<179>: [ 0.82  0.89  0.37  0.60 -0.02 -0.32 -1.86]
<182>: [-1.49  1.30 -1.27  4.07  2.72  1.37  1.09]
<193>: [-1.87 -2.30 -1.69 -4.58  0.62  1.39  0.40]
<201>: [ 0.42  0.47  0.78  0.00  0.04 -0.13 -0.50]
<209>: [ 0.49  4.97 -2.00  0.13 -0.51  1.43 -0.23]
<28>: [-2.57  0.56  0.25 -3.15 -2.10  3.66 -0.22]
<215>: [ 0.82  0.37  0.89 -0.02 -0.32  0.60 -0.67]
<160>: [-1.22 -0.90 -0.90 -0.73 -4.29 -0.59 -1.17]
back: [-0.32 -0.02  0.60  0.37  0.89  0.82]
<179>
back: [ 0.60 -0.32 -0.02  0.89  0.37  0.82]
<215>
back: [ 0.62 -4.58 -1.69 -2.30 -1.87]
<193>
back: [1.39 0.62]
<193>

<182>: [-2.45  1.74 -5.09 -2.83 -0.86 -9.25  2.26 -4.05  0.84 -5.01  0.32  6.26
 -4.40  0.54  3.84]
<59>: [ 8.22  3.71  3.71 -7.51 -4.10  5.39  3.44 -0.93  3.24  1.87  4.79  2.65
  1.02 -0.72 -3.62]
<201>: [-5.09 -2.83 -0.86 -9.25  2.28 -4.05  0.84 -1.49 -2.35 -3.32  4.67 -3.42
  2.14 -0.99 -1.20]
back: [ 2.14 -3.42  4.67 -3.32 -2.35 -1.49  0.84 -4.05  2.28 -9.25 -0.86]
<201>
back: [ 2.65  4.79  1.87  3.24 -0.93  3.44  5.39 -4.10 -7.51  3.71]
<59>
back: [ 0.84 -4.05  2.26 -9.25 -0.86 -2.83 -5.09]
<182>

<209>: [ 4.66  6.90  4.03 -3.49 -3.71  0.96  3.12  4.40 -2.01  5.41  5.03]
<179>: [-0.68  7.75 -2.42 -2.94  4.00 -1.28  5.68 -3.23  3.45  6.97  5.52]
<160>: [ 1.64  0.11  2.55 -0.22  0.45 -1.43  1.89  2.95  1.83  0.80  2.05]
<28>: [ 2.05 -5.12 -0.26 -1.37  2.05  0.80  1.89  2.66  1.83  0.15  2.95]
<178>: [ 0.90 -4.65  3.03  2.64  1.90 -2.13  0.96  3.55  2.16 -0.96 -0.33]
<201>: [ 1.79  0.13  2.66 -0.26  0.15 -1.37  2.05  2.95  0.80  1.83  1.89]
back: [1.89 1.83 0.80 2.95 2.05]
<201>
back: [ 1.83  0.80  2.95  2.05 -1.37  0.15 -0.26  2.66  0.13]
<201>
back: [ 1.89  1.83  0.80  2.95  2.05 -1.37  0.15 -0.26  2.66]
<201>
back: [6.90 4.66]
<209>
back: [-2.01  4.40  3.12  0.96 -3.71 -3.49  4.03  6.90]
<209>
back: [ 0.96 -2.13]
<178>

<179>: [-2.22  7.07  2.57  0.72]
<59>: [ 2.28  0.32  4.17 -1.57]
<213>: [ 2.64 -0.25  1.25 -0.95]
<178>: [ 2.28 -2.22  4.17 -1.57]
<201>: [ 2.28 -2.22  7.08 -4.48]
<160>: [2.25 4.91 4.02 0.72]
back: [ 1.25 -0.25]
<213>
back: [ 7.08 -2.22]
<201>

<209>: [-1.91 -3.27 -3.25 -1.91 -3.28 -3.64 -2.74 -1.60  4.56 -1.22  5.50  1.77
 -2.13  5.41 -2.16  2.72  3.32 -7.30 -0.34 -1.94  8.40  4.76  1.16]
<174>: [-2.54  3.38 -0.21 -4.55  3.20  1.10 -1.82  1.62 -5.29 -9.01 -4.88 -5.20
  5.94 -3.62  3.89  2.33  6.15  2.15  6.20 -5.06 -2.66  1.15 -0.89]
<182>: [ 8.40  4.75 -3.25 -1.91 -3.28 -3.64 -2.74 -1.60  4.56 -1.22  5.50  1.77
 -2.13  5.41 -2.16  2.72  3.32  0.78 -0.34 -1.94  8.40  4.76  1.16]
find: [ 8.40  4.75 -3.25 -1.91 -3.28 -3.64 -2.74 -1.60  4.56 -1.22  5.50  1.77
 -2.13  5.41 -2.16  2.72  3.32  0.78 -0.34 -1.94  8.40  4.76  1.16]
<182>
back: [-7.30  3.32  2.72 -2.16]
<209>
find: [-1.91 -3.27 -3.25 -1.91 -3.28 -3.64 -2.74 -1.60  4.56 -1.22  5.50  1.77
 -2.13  5.41 -2.16  2.72  3.32 -7.30 -0.34 -1.94  8.40  4.76  1.16]
<209>
back: [-2.74 -3.64 -3.28 -1.91 -3.25  4.75  8.40]
<182>
back: [-0.21  3.38 -2.54]
<174>
back: [-3.25  4.75]
<182>

<182>: [ 6.09 -6.14  1.77 -1.36]
<193>: [-8.33  8.59  4.90 -1.76]
<174>: [ 8.59 -8.33 -4.96  1.41]
<179>: [ 6.09 -6.14  1.77  6.53]
find: [ 6.09 -6.14  1.77 -1.36]
<182>
find: [ 6.09 -6.14  1.77  6.53]
<179>
back: [-1.36  1.77]
<182>
back: [-1.76  4.90  8.59]
<193>
find: [-8.33  8.59  4.90 -1.76]
<193>
back: [ 1.41 -4.96]
<174>

<201>: [ 4.57  2.80  0.93  2.99 -0.89 -1.37  1.77  0.15  1.06  1.01  0.27 -5.15
 -0.37 -1.32 -1.36  0.27  0.36 -4.62]
<28>: [ 0.71 -1.74  3.82 -0.25 -5.45 -1.32 -1.81  1.96 -1.18 -0.82  2.08 -6.28
 -2.26  0.81 -3.89 -0.47  2.09 -2.87]
<215>: [ 0.71  3.82 -0.25 -1.81 -1.74 -1.32 -5.45  1.96 -1.18 -0.82  2.08 -6.28
 -2.26  0.81 -3.89  0.67  2.09 -2.87]
back: [ 2.09 -0.47 -3.89  0.81]
<28>
back: [-1.32 -0.37 -5.15  0.27  1.01]
<201>
back: [-5.45 -1.32 -1.74 -1.81 -0.25]
<215>
back: [-0.25  3.82  0.71]
<215>
find: [ 0.71 -1.74  3.82 -0.25 -5.45 -1.32 -1.81  1.96 -1.18 -0.82  2.08 -6.28
 -2.26  0.81 -3.89 -0.47  2.09 -2.87]
<28>
back: [-5.45 -1.32 -1.74 -1.81 -0.25  3.82  0.71]
<215>

<28>: [ 0.84  3.15 -0.75 -2.13  3.14 -3.42  6.79 -1.17 -5.11 -0.38 -2.59  7.58
  0.45 -5.80 -0.68 -3.54 -3.50  3.54  3.07 -1.70  3.31 -4.68 -0.35  2.86
 -5.70  0.74  8.82 -3.34  0.71]
<182>: [ 0.84  3.15 -1.00 -2.13  3.14 -3.42  6.79 -1.17 -5.11 -0.38 -2.59  7.58
  0.45 -5.80 -0.68 -3.54 -3.50  3.54  3.07 -1.70  3.31 -4.68 -0.35  2.86
 -5.70  1.66  8.24 -5.78 -0.53]
<59>: [-5.80 -0.69 -1.97 -4.86  7.54 -2.08  4.59 -3.07 -7.46 -7.61 -4.46  8.72
  7.44  1.75 -1.95 -7.06 -9.46  0.24  2.88  0.02  5.27 -5.47  3.36  1.62
  2.78  0.01  9.59 -0.75  1.91]
<178>: [ 7.06  2.21 -1.97 -4.86  7.54 -2.08  4.59 -3.07 -7.46 -7.61 -4.46  8.72
  7.44  1.75 -1.95 -7.06 -9.46  0.24  2.88  0.02  5.27 -5.47  3.36  1.62
  2.78  0.01  9.59 -0.75 -1.67]
<174>: [-2.08  4.58 -3.07 -7.46 -7.61 -3.42  6.79 -1.17 -5.11 -0.38 -2.59  7.58
  0.45 -5.80 -0.68 -3.54 -3.50  3.54  3.07 -1.70  3.31 -4.68 -0.35  2.86
 -5.70  1.66  7.79 -5.78 -0.53]
<160>: [ 4.47  2.82 -1.43 -3.58  5.82 -2.53  5.47 -2.41 -6.39 -4.57 -3.68  8.16
  4.53 -1.48 -1.42 -5.54 -6.94  1.65  2.88 -0.94  4.50 -5.08  1.91  2.07
 -0.83  0.61  8.79 -3.02  0.88]
find: [ 0.84  3.15 -1.00 -2.13  3.14 -3.42  6.79 -1.17 -5.11 -0.38 -2.59  7.58
  0.45 -5.80 -0.68 -3.54 -3.50  3.54  3.07 -1.70  3.31 -4.68 -0.35  2.86
 -5.70  1.66  8.24 -5.78 -0.53]
<182>
find: [-5.80 -0.69 -1.97 -4.86  7.54 -2.08  4.59 -3.07 -7.46 -7.61 -4.46  8.72
  7.44  1.75 -1.95 -7.06 -9.46  0.24  2.88  0.02  5.27 -5.47  3.36  1.62
  2.78  0.01  9.59 -0.75  1.91]
<59>

<28>: [-1.30  0.67  6.83 -2.50 -1.51 -1.87 -0.07  5.73  2.99]
<213>: [-4.58 -3.73 -0.90 -5.68 -3.75  0.55 -4.02  7.22  5.80]
<193>: [ 4.24  3.98  2.65  5.14  3.49 -0.91  4.01 -5.92 -5.03]
<182>: [-2.56  2.99  4.08  0.85  3.28  5.01 -0.37 -1.30  7.35]
<179>: [ 3.98  2.65  4.01 -0.91 -5.92  3.49  4.24  5.14 -2.01]
back: [0.85 4.08 2.99]
<182>
back: [-5.92  4.01 -0.91  3.49  5.14  2.65  3.98  4.24]
<193>
back: [ 2.99  5.73 -0.07 -1.87]
<28>
back: [ 5.73 -0.07 -1.87 -1.51]
<28>
back: [-2.01  5.14  4.24]
<179>
back: [5.14 2.65 3.98]
<193>
back: [-5.92  4.01 -0.91]
<193>

<178>: [-6.39  7.42  7.83  8.09 -6.04  7.34 -6.07  8.67  7.42 -6.14  7.84 -5.28
  7.88 -6.12 -5.88  7.97 -5.82  7.68  7.66  7.95  7.36 -6.03 -5.66  7.28
 -6.13  7.10 -5.84  8.16 -6.01  8.50  7.58  7.54  7.56  7.80  8.29  7.29
  7.00  7.29  7.75 -6.31 -5.62  6.86 -5.95 -5.84 -6.02  7.69 -7.06 -6.16
 -6.13]
<59>: [ 6.18 -6.21 -6.29 -6.53  6.52 -6.09  6.36 -6.39 -6.18  6.59 -6.14  5.30
 -6.01  6.74  6.18 -6.41  6.22 -6.29 -5.55 -6.63 -6.42  6.61  6.34 -6.48
  6.47 -6.26  5.96 -6.34  6.57 -6.39 -6.14 -6.16 -6.26 -6.42 -4.75 -6.39
 -5.75 -6.15 -6.31  6.65  5.96 -5.32  6.56  6.00  6.21 -6.40  7.17  6.52
  6.75]
<209>: [-8.13  5.77  5.58  5.30 -8.05  5.90 -8.10  5.56  5.78 -8.06  5.62 -7.66
  5.82 -7.98 -8.10  5.61 -8.03  5.67  5.91  5.55  5.90 -8.02 -7.91  5.91
 -8.10  5.93 -8.08  5.66 -8.03  5.68  5.67  5.78  5.73  5.48  5.69  5.72
  5.58  5.90  5.67 -8.15 -8.01  5.71 -7.97 -8.04 -8.09  4.95 -7.77 -8.08
 -8.04]
<160>: [-5.14  3.17  3.01  3.41 -5.49  3.22 -5.40  3.34  3.05 -5.86  3.04 -4.08
  3.13 -5.93 -5.22  3.31 -5.06  3.21  2.56  3.41  3.52 -5.85 -5.44  3.58
 -5.46  3.30 -4.96  3.40 -5.40  3.44  2.96  3.22  2.98  3.20  2.17  3.15
  2.48  3.38  3.13 -5.60 -5.22  2.18 -5.67 -4.88 -5.03  3.14 -6.67 -5.58
 -5.71]
<179>: [ 2.11 -3.95 -3.72 -4.19  1.14 -3.16  2.52 -3.72 -3.80  2.48 -3.66  1.58
 -3.21  1.41  2.29 -3.74  1.93 -3.51 -3.10 -3.84 -2.94  2.41  1.12 -2.72
  1.71 -2.60  1.57 -3.67  1.25 -3.60 -3.46 -2.90 -3.24 -4.02 -2.64 -3.87
 -3.90 -2.53 -3.28  2.46  1.26 -3.79  1.15  1.92  1.49 -4.47  3.87  1.56
  1.45]
back: [-3.21  1.58 -3.66  2.48 -3.80 -3.72  2.52]
<179>
back: [ 5.30 -6.14  6.59]
<59>
back: [-5.55 -6.29  6.22 -6.41  6.18  6.74 -6.01  5.30 -6.14  6.59 -6.18]
<59>

<182>: [-3.39  5.99 -4.19  1.35]
<178>: [ 2.41 -1.62  0.36 -0.16]
<215>: [ 9.44 -6.72 -2.86 -7.06]
<59>: [-9.26  4.00 -0.53  5.09]
<28>: [ 7.25 -7.29 -1.62 -3.21]
<213>: [ 7.25 -7.29  1.68  2.91]
<174>: [ 2.75 -7.79 -4.05 -3.19]
<160>: [-2.60 -8.70  3.19 -1.18]
<209>: [-5.05 -5.77 -3.19 -4.05]
<201>: [-3.93  6.02  3.02  6.70]
<179>: [ 0.36  2.41 -1.62  2.09]
back: [-1.62  2.41  0.36]
<179>
find: [-5.05 -5.77 -3.19 -4.05]
<209>
back: [-3.19 -4.05 -7.79]
<174>
back: [2.41 0.36]
<179>
back: [-6.72  9.44]
<215>
back: [2.91 1.68]
<213>
find: [ 7.25 -7.29 -1.62 -3.21]
<28>

<215>: [ 0.46 -9.32 -8.88  4.28  4.43]
<201>: [4.02 0.85 5.55 0.89 8.17]
<209>: [-9.32  5.67  8.17  0.89  5.55]
back: [4.43 4.28]
<215>
find: [4.02 0.85 5.55 0.89 8.17]
<201>

